Families of rows that turns and mirrors carry onto each other, the same ones carrying the whole set onto itself: the rest of each named row's family, in list order
4 families of 8 rows
sem: [-18.3  23.3   2.7  27.9 -42.0  21.7 -16.1  24.4   2.5  19.5 -10.2  19.7
  -3.5  11.9  -7.3 -11.9  14.4]
debe: [-48.6   8.8 -17.9  -2.7 -17.5   8.9  -9.6  12.4 -18.5  20.7 -13.1 -12.4
  -3.4  -5.1  -9.8  -3.9  12.1]
pag: [-49.8  10.4  -7.9  -2.7 -20.9   9.2 -20.4  14.8 -11.7  16.4 -13.1 -14.0
  -2.5  -8.8  -7.1  -7.4   2.5]
ponok: [-21.1   7.2 -11.9  17.6 -37.8   3.9   9.0  11.1 -19.0   9.1 -28.0  -6.7
 -12.5   2.8  -1.4  -4.7 -15.2]
levo: [-22.0   4.4 -18.3  15.8 -36.3   2.4  -3.0   1.6  -2.7  22.4 -28.3  -9.1
 -17.8   6.8  -9.3  -6.4 -19.2]
fube: [ -3.6   1.2 -13.7   6.2  10.9   7.3  -5.9   4.7 -10.6  19.0  -9.8 -17.5
   2.6  22.7 -20.4 -11.1   4.3]
kener: [-15.3   5.7 -21.2   8.4 -44.5   6.9   6.0   1.6 -10.0  23.0 -21.8  -6.1
 -11.1   8.8  -5.6  -5.8 -18.2]
morir: [-47.6  17.2  -9.9  -7.2 -18.1   9.8 -19.0  18.0 -17.6  14.5 -13.5 -14.2
  -7.0   3.3  -6.7  -1.6   8.1]
Vof: [-21.5  19.3 -13.8  27.4 -18.7   8.5 -20.9   2.8  -6.5  18.0 -22.5   2.8
  10.1  24.7 -16.1  19.0  18.1]
noza: [  2.1   4.5 -15.3   4.2   3.2   5.9  -4.5  -1.6  -6.2  22.3   1.0 -16.3
  -1.6  23.0 -18.9  -3.8  -3.7]
zuk: [-16.7   6.9  -6.6   1.4 -20.3  19.6  -1.5  26.6  -5.8  26.7  12.0   1.4
  -8.3  19.3 -20.2 -32.9  -1.2]
risim: [-24.9  21.9   6.6  27.4 -38.5  16.8 -10.6  21.6   3.2  12.9  -8.9  17.9
  -1.0   9.5   2.8 -15.7  18.9]
Biza: [ -9.0 -11.0  -1.1  21.8 -26.4  10.9  -1.0  -2.4  -1.5   2.7  -5.4  20.1
  -3.7  21.8   3.3   9.0 -13.6]
pumu: [-18.7  21.9  -5.9  18.4 -43.3  23.9 -23.3  24.4   5.1  13.2 -15.6  14.4
  -8.8  16.6  -4.7 -21.0  13.2]
gugi: [-38.5   7.2  -6.9  -4.5 -19.5  13.6 -12.8  23.3 -17.0  14.1 -12.9 -15.6
   5.7 -15.0 -11.2  -2.1   3.9]
nos: [-25.9   0.6 -20.0  18.5 -44.1   1.3   4.7   4.3  -6.5  16.1 -28.0  -8.3
  -6.4   4.6  -8.1  -5.5 -15.1]
deses: [-14.0  12.2 -14.8  32.1 -18.2  10.4 -27.8   0.9   4.0  14.6 -27.3  -6.2
   8.9  27.3  -3.6   2.3  20.2]
vor: [ -5.9   2.0   0.0   4.9 -14.2  20.5   1.0  24.2  -2.3  16.5   4.5   0.0
  -9.5   5.7  -7.1 -37.9  -5.3]
ludor: [-11.5  10.3   2.5   5.9 -15.2  15.5   6.2  24.5   0.4  27.0   7.0   1.5
 -13.7   9.8 -11.1 -33.8  -0.2]
mos: [-26.0 -11.1   4.2  -0.5  -7.1  21.5 -22.8   9.5   0.7   7.3   9.4  10.8
  14.5   4.4  -6.6  11.9   5.3]
Zaga: [ -5.0 -16.2   0.7  17.6 -31.9  21.9  -8.4   6.1   3.8   6.5  -7.2  14.5
   8.0  26.6   6.1  -1.0 -17.1]
zez: [-38.0 -12.9   4.3   6.8  -5.1  23.0 -24.6  16.0  -4.1   4.5   2.2   7.7
  15.6  13.0   1.6   1.2  13.4]
nal: [ -6.9 -18.3 -11.1  18.8 -31.5  16.9   0.8   4.4  -1.2   2.1  -1.8  11.7
   6.2  27.4   2.5   6.3 -12.1]
dut: [-26.1  18.3   2.5  30.6 -37.6  19.1 -19.1  31.8   0.4   8.5 -15.7  14.7
  -0.2   9.5  -9.4 -15.0  17.4]
gaf: [-15.5  15.8 -21.2  30.0 -15.6   5.9 -18.5   1.3  -9.9   8.2 -24.3  -2.6
   1.3  22.7 -13.7  11.7  22.8]
pir: [-10.1  14.0 -12.5  28.5 -16.3  13.3 -28.1   4.4  -8.6  12.4 -27.3   0.4
  11.9  25.1 -16.4  10.0  19.8]
kelez: [-29.1  -9.4   2.2   2.2 -14.4  23.6 -18.9  19.2  -9.4   0.7  13.2   5.6
  18.8  17.2   0.1   2.1  15.9]
pel: [ -2.8 -23.2  -6.3  25.6 -33.0  16.1  -2.6   2.8   5.4   8.5  -2.8  10.3
   8.0  19.9  -1.6  -2.6 -11.1]
taki: [-12.0  -2.7 -15.1  15.0   4.9   6.2  -4.7   3.6  -7.0  27.9   0.0 -18.4
   9.2  30.0 -18.7  -9.3   5.0]
Rafu: [ -2.6  -0.5 -20.1   5.1   5.3  12.4  -9.8   5.8 -11.7  21.7 -10.0 -15.3
   2.1  20.7 -26.9  -2.6  -6.5]
rireb: [-31.5  -8.8   1.5  -2.9  -8.3  24.6 -25.0  14.3  -5.4   2.3  13.0   6.0
  10.1  14.3   3.9   4.5   5.3]
kes: [ -9.9   6.8   8.6   5.5 -18.7  18.5  -4.8  28.9   4.6  22.7  10.8   1.0
  -3.9   8.9 -14.1 -30.8  -8.8]

Which other rows belong to the same family as mos? ponok, zuk, Biza, pumu, gugi, deses, taki
Which other rows belong to the same family as ludor? sem, pag, fube, nos, nal, pir, rireb
Which other rows belong to the same family as Rafu? levo, morir, Vof, risim, vor, kelez, pel

